In the data rows, 128 means zero.
Here are some numbered points:
[158 113 135 134 136 127 122 109 114 135 106 120] 0
[121 127 136 147 126 116 141  94 112 142 121 122] 1
[ 91 138  98 127 128 142 127 141 139 119 169 116] 2
[131 119 134 136 120 130 128 119 119 137 135 129] 3
[133 182 158 142 145  70 190 127 107 132  89  68] 4
[ 92 170 147  97  97 223 231 209 229 169  29 162] 5
[ 90 126 109 117  93 136 110 130 156 128 125 151] 6
[174 141 136 108 150 146 142 137 135 147 134  71] 7
[127 106 165 115 131  66  87  76 142 143  94 132] 8
[117 129 173 123  97 174  98  76 153 147 164 109] 9
[137  75 111 120  86 108  70 118 131 118  52 192] 10
[106 162  91 131 118 147  90 141 159  99 202  67] 11
[ 95 133 118 151 125 131 123 118 124 101 156 147] 12
[115 108 128 138 134 104 124  98 123 125 107 154] 13
[122 144 137 122 130 146 135 152 142 124 140 130] 14
[ 86 107 128 167  96 192 142 126 128 137 139 131] 15
[183 137 103  53 127 161 139 172 154 123 161 104] 16
[158 116 135 148 129 115 122  93 114 116  82 111] 17
[100 134  82  89 128 113  70 148 152 104 161 113] 18
[ 96  86  86 167  94 165 116 139 103 161 163 156] 19
[123 131 145 129 124 111 133 108 128 135 116 135] 20
[136 181 134 165 164 120 207 136 110 103 131 130] 21
[137 190 184 183  88  97 113 132 192  95 104 157] 22
[ 62 110 127 137  98 108  81 109 133 117 139 149] 23
[146 117 116 116 133 111 115 148 122 122 113 145] 24
[122  31 111  84 166 107  56  75 130 146 140 207] 25
[142 117 113 133 141 129 110 140 107 136 128 103] 26
[ 91 109  76 192 133 248  92 192   2 147 255 116] 27
[ 44 154 126  35  87 116 162  87 155 160 125 205] 28
[200 184 179 154 165 155 214 139 117 128 112  67] 29
[151 115 120 126 145 120 128 153 121 148  96 111] 30
[147 161 151 138 118 116 109 132 143 122 157  76] 31
[157 129 127 126 145 124 140 140 126 109  95 138] 32
[184 158 143 138 118 141 140 148 159 152 108  59] 33
[ 63 108 141 117 135 141 123 117  89 116 153 181] 34
[ 66 147 137 136  84 145  75 134 135 233 123 130] 35
[122 132 132 132 125 118 116 121 124 122 118 123] 36
[134 119 136 100 131  77 107 114 141 119  96 151] 37
[173  93 118 128 167  98  97 162  89 170  52  94] 38
[ 40 125 148  22  57 104 132  77 144 174  36 255] 39
[ 96 114 137 131 103 139 141 102 141 142 132 156] 40
[136 173 119 159 140 162 181 191 141 103 115 127] 41
[146 133 134 119 127 123 136 124 131 121 133 126] 42
[138 129 143 122 129 121 121 110 113 144 127 108] 43
[  0 181  34 183  91 171 139 239 182  54 130 255] 44
[ 92 111 149 108 119 111 111  99 127 120 109 168] 45
[180 118 119 185 150 128 144 122 103 115  49  89] 46
[106 102 134 111 117  89  73  87 137 122 118 148] 47
[125 109 120 113 123 130 125 139 139 140  99 166] 48
[ 98 136 143 140 128 112 122  92 123 134 132 126] 49
[220 124 172  62 191 131 105  90 166 160 165  19] 50
[ 92 242  37 152  73 168  49 146 255  57 255   0] 51
[157 136 141 144 158 123 147 124 131 135 104  92] 52
[119 120 126 123 121 125 134 119 128 121 118 159] 53
[117 138 136 113 123 150 132 125 141 130 151 141] 54
[ 70 111  97 139 137  86 107  93 116  84 157 164] 55
[136 140 137 136 121 154 106 145 175 150 146  93] 56
[118 146 119 140 131 153 144 182 114 122 133 141] 57
[143 117 127 137 133 130 138 118 103 138 149 117] 58
[106 181 154 104  91 131 120 103 134 155 152 124] 59
[103 191 123 153 129  46 216 117 118 145  83  79] 60
[104  56 114  96 145 109  98  82 130 126 131 219] 61
[122  84 113 139 134 107 141 103 120 181  76 133] 62
[105 121 129 131 115 135 120 129 120 120 128 140] 63
[172 122  85 122 131 132 126 142 125 123  96  90] 64
[113 122 156 126 114 125 124  95 138 130 129 145] 65
[ 83 169 121 128 105 141 152 179 133  69 154 153] 66
[ 99  77  38 198  64  84  66 114  90  89  49 191] 67
[128  99 118 122 136 116  78 122 124 123 135 146] 68
[161 137 125 129 138 112 118 149 117 111 122 120] 69
[152 143 133 116 123 101 108 125 151 108 103 100] 70
[146 132 134 117 126 120 134 130 133 121 132 129] 71
[196 143 120  46 181 155 129 197 147 106 225  68] 72
[197 112  83   0 123 189 145 204 165 144 191 120] 73
[ 69 105 140 115 141 131 112 113 106  97 138 174] 74
[ 67 119  58 117 106 142 102 119 151 115 202 132] 75
[195 175 130  45 166 156 152 182 147  99 225  71] 76
[172 132 137 170 137 126 129 110 117 116  72  82] 77
[122 149 138 121 137 116 125 118 135 126 143 105] 78
[ 77  74 161 144 209 123 127  88  62 114 193 191] 79
[122 128 116 121 131 137 151 127 125 130 139 141] 80
[ 93 123 138 127 131 136 131 139 103 135 119 150] 81
[104 128 137 119 130 132 136 121 117 123 145 147] 82
[150 110 111 109 146 119 127 140 116 136 116 109] 83
[106 134 124 152 107 116 150  94 144 102 131 155] 84
[ 89 163 134 141  72 114 125 104 161 145 112 144] 85
[160  90 105 140 159  99 120 178 100 172  43 112] 86
[151 114  86 192 142  88 141 124 142 169  85  62] 87
[105 147 114 152 101 119 160 110 149  99 140 153] 88
[131 130 136 124 124 141 138 118 129 134 139 128] 89
[126 159 120  98 130 164 149 182 152 106 163 143] 90
[133 130 113 152 152 140 143 141 108 129 141 110] 91
[108 127 133 144 114 129 126 126 121 135 112 148] 92
[132 126 121 132 111 159 143 129 144 155 141 112] 93
[ 99  97 106 103  95 117 140 105 104 102  66 255] 94
[108 105 106 148 131 138  89 138 105 146 100 116] 95
[255 255  89 247  78  75 112 236 255 101  52   0] 96
[146 133 159 150 140 108 147 127 132 147  91 116] 97
[ 82 129 107 215  91 134  89  88 110  86 143 115] 98
[116  60 103 143  79 109  49 113 113 126  29 199] 99
[105 108 126 156 110 129 102 117 105 127 144 146] 100
New points follow, each followed by the numbers of its two nearest points above by angle, nearest first.
[142 136 132 138 144 127 138 130 129 134 123 102] -> 52 29
[119 125 144 112 112 131 138 102 140 116 118 172] -> 53 39
[138 134 132 122 128 116 114 128 141 121 114 119] -> 70 37
[117 187 164  96  92 129 150 106 167 142 157 131] -> 59 54
[ 31 121  69 188 177 130 171 144  43  78  83 192] -> 81 34
[166  86 154 135 130 104 135  90 104 160 115 139] -> 0 3
[162 137 135 164 137 126 127 111 109 109 101  89] -> 77 46
[133  89  48 192  49  96 103 151 119  88  17 188] -> 67 99
[151 109 119 156 134 139 144 120  93 156 145 118] -> 58 3
[118 131 109 147 147 125 138 135 106 115 156 125] -> 91 27
[157 189 178 127 115 109  86 117 151 109 178  63] -> 31 78
[134 108 135 114 135  95 106  99 139 152 110 127] -> 8 37
[126  90 134 125 130  94 142  94 126 162  75 108] -> 62 8
[ 49 143 193 163 140  61 128   8 115 149 124 151] -> 49 20
[ 95 129 144 107  91 148 119 144 161 113 116 183] -> 6 39
[163 136 130 119 140 108 113 137 149 110  95  94] -> 70 69
[181 140 148 100 146  86  83 136 170  96  74  60] -> 70 69
[203 170 139 108 158 165 146 158 149 165 141  22] -> 7 33
[193 141 134 114 161 153 151 140 138 163 138  53] -> 7 33
[119 143 171 137 106 128 112 124 147 123  97 142] -> 22 85
[151 126 135 123 130 106  98 131 148 109 103 107] -> 70 69
[ 94 165 179 105 172 147 107 176 134 141  90  97] -> 14 5
[181 161 191 185 146 140 176 118  91 138 109  79] -> 29 52
[161 165 142 126 121 159 129 149 188 155 161  61] -> 56 33
[255 255 102 205  78 118 167 255 234 128  99   0] -> 96 33
[159 180 170 135 118 114 118 130 153 117 175  60] -> 31 78
[143 140 108 123 137 101 131 162 123 122 121 118] -> 69 24
[ 97 136 132 160 104 105 152  78 148 100 124 166] -> 84 88
[ 54 119  92 255  75 126  66  83  81  66 140 123] -> 98 100
[114 128 116 144 144 151 146 170  98 129 125 144] -> 57 41
[134 164 189 142  90 122 103 128 188 121 115 121] -> 22 85
[ 68  64 147 152 194 154 124  97  22 127 191 209] -> 79 34
[135 150 168 137 103 128 113 125 171 117 120 132] -> 22 85
[121 136 151 139 112 132 111 127 152 130 116 144] -> 22 85
[121 110 134 127 152 129 127 121 103 124 134 144] -> 79 34
[ 98  70 136 140 170 116 103  90  61 129 162 176] -> 79 34
[163 164 133 103 151 146 156 154 122 124 131  61] -> 7 29
[158 123  98 150 131  96 140 105 139 131  96  63] -> 87 77
[162 130 146 136 147  99 147 122 131 139  83 118] -> 97 52
[124  90 126 136 130 103 131  96 127 166  65 122] -> 62 13
[114  88  86 179 133 211 141 171  44 155 245 139] -> 27 19
[130  96 126 134 134 102 138 116 119 172  73 114] -> 62 86
[115  97 105 103 137 114  74 137 119 129 129 155] -> 68 25
[154 135 125 134 113 169 167 135 138 164 136  82] -> 93 33
[110 179 229  64 132 113 161  79 110  92 180 102] -> 78 59
[126 126 154 146 122 140 117  85 128 124 150 110] -> 9 49
[ 88 129 113  70 139 159  56 175 167 102 137 164] -> 18 6
[119 145 166 141 115 113  92 136 153 114 105 144] -> 22 36
[ 62 127  81 255  99 143  89 103  79  77 138 117] -> 98 100
[140 101 123 142 141 128 150 106  89 133 148 125] -> 58 3
[125 116  89 147  96 117 109 135 127 103  91 150] -> 67 99
[142 138 144 128 135 127 142 122 117 136 124 119] -> 29 52
[128 145 124 136 108 228 168 123 145 169 160  55] -> 93 89
[ 99 119 129 131 114 120 107 119 132 124 131 137] -> 23 63
[125 155 144 126  93 134 105 151 169 127 126 145] -> 22 85
[127 144 162 138 116 126 113 134 149 128 119 129] -> 22 85
[160 116 144 121 119 166 170 151 133 168 102 145] -> 5 93
[ 97 117 113 137 148 154  98 156 104 142 162  95] -> 27 26
[ 90 127 102 147 116 130 135 114 124  99 145 161] -> 12 55
[161 119 129 105 151  97  76 141 167  97  70 100] -> 70 37
[108  80  94 160 110 165 120 129  97 157 154 138] -> 19 27
[137 127 155 134 147 140 142 107 108 120 158 142] -> 79 89
[ 84 124 215 120 118 131 142  47 148 124 155 171] -> 65 40
[150 141 110 111 135 132 145 142 119 139 140  80] -> 7 76
[162 121 164 193 134 148 164  98  73 144 152  91] -> 58 3
[ 96 160 161 115 130 123 118  83 151 108 174  93] -> 78 9
[134 133 126 128 124 154 139 136 132 149 136 104] -> 93 7
[114  86 113 126 129  85 129  93 127 180  68 107] -> 62 8
[131 111  82  98 108 108  74 144 142  98 136 129] -> 18 68
[103  58 127 141 218 128 124  96  53 127 156 189] -> 79 34
[120 115 113 144 156 171 142 199  75 139 118 144] -> 57 27
[119 153 164 151 104 127 107 130 157 121 115 154] -> 22 85
[ 60 177 235   0 113  45  21   0 193 113 216  38] -> 78 59
[109  82 129 153 119  87 149  93 135 176  63 135] -> 62 13
[ 73 146 111 126 112 155 131 132 135 115 172 117] -> 2 75
[107 123 133 140 121 147 133 125 128 128 123 139] -> 15 92
[ 98 133 130 105 103 104 116 133 155 113 123 141] -> 6 23
[171 135  90 146 139 152 127 155 127 127  98  78] -> 64 46
[131 123 137 120 131 109 112 112 134 132 117 120] -> 8 37
[163 139 135 113 131 105 104 137 153 105  98  92] -> 70 96
[154 125 103 147 134 109 140 129 132 132 113  86] -> 87 64
[121 138 147 137 121 128 118 130 141 126 120 135] -> 22 85
[144 149 112  93 140 124 143 147 136 131 123 116] -> 16 76
[115 119 121 159 159 170 146 189  71 136 132 147] -> 57 27
[114  37 127 163 130  63 146  58 117 194  55 104] -> 62 1
[141 112 179 132 155 141 154  72  99 125 155 163] -> 79 89
[152 124 100 146 124 106 131 137 132 147 115  87] -> 87 64
[ 84 120 151 168 111 166 151 130 133 141 120 148] -> 15 92
[172 163 136 121 148 162 206 128 139 111 161 101] -> 29 21
[121 104  53 169  34 114  84 151 125  93  42 189] -> 67 99
[159 140 120 134 146 128 148 144 112  92 108 133] -> 32 69
[218 166 111  88 185 176 150 188 132 164 145  12] -> 7 33
[122 141 105 147 132 128 134 171 121 125 141 125] -> 57 41
[142 124 116 125 141 138 133 128 133 136 129  99] -> 7 50
[112  89  90 154 111 173 112 146  99 152 155 140] -> 19 27
[135 166  99 169 141 143 130 147  98 109 147  71] -> 91 11
[ 60  56   0 227   0  77  22 156 105   0   0 255] -> 67 99
[111 124 153 120 120 128 124 103 139 121 133 144] -> 65 45
[141 129 129 186 128 164 178 142  89 153 141 103] -> 91 58
[141 131 134 133 142 111 146 137 132 144 107 122] -> 97 52
[101 161 159 143 134  90 131 123 145 103  96 135] -> 22 36
[ 98  78 138 135 180 137 129 102  66 143 146 193] -> 79 34
[148 131 112 138 131 113 137 130 132 136 117  98] -> 87 64
[111  98 140 137 163 123 117 116  88 126 144 160] -> 79 34
[105 110 114 124  96 116 112 125 143 129 120 157] -> 6 23
[156 146 146 132 127 128 143 134 144 132 112 100] -> 33 29
[161 183 164 128 127 124 174 114 136 124 131 108] -> 29 42
[127 135  85 140 153 121 152 156 107  98 168 111] -> 91 2
[192 146 116 120 161 122 179 169  99 106  77 121] -> 32 69
[135 141 123 121 128 141 113 144 163 137 140 105] -> 56 51
[163 141  88 131 135 107 155 144 125 127 112  79] -> 64 87
[138 130 127 126 119 162 147 128 139 149 139 100] -> 93 7
[183 143  66 164 138  93 159 136 138 160  94  31] -> 87 64
[124 114 126 131 132 115 129 120 128 141 108 131] -> 62 13
[ 96  82 140 156 170 129 118 108  71 126 145 176] -> 79 34
[ 99 141 133 166 106 103 168  75 141  94 132 164] -> 84 88
[201 168 156 115 121 104 120 121 185 138 115  36] -> 33 70
[120 165 148  81 162  80  96  85 143 125 155  82] -> 78 50
[113 108 137 126 157 127 131 114 100 128 147 153] -> 79 34
[144 109 138 143 140 131 141 116 106 135 137 119] -> 58 3
[138 127 143 148 150 114 164 120 102 125 108 165] -> 21 32
[241 112 103 110 128 167 122 149 128 160 132  17] -> 7 33
[ 89 118 120 146 156 145 125 140 110 160  99 148] -> 81 95
[ 88  75 163 148 173 122 123 102  63 123 163 189] -> 79 34
[123 131 119 128 111 131 125 128 137 126 133 129] -> 6 75
[125 119 108 137 130 147 125 146 109 134 155 127] -> 27 19
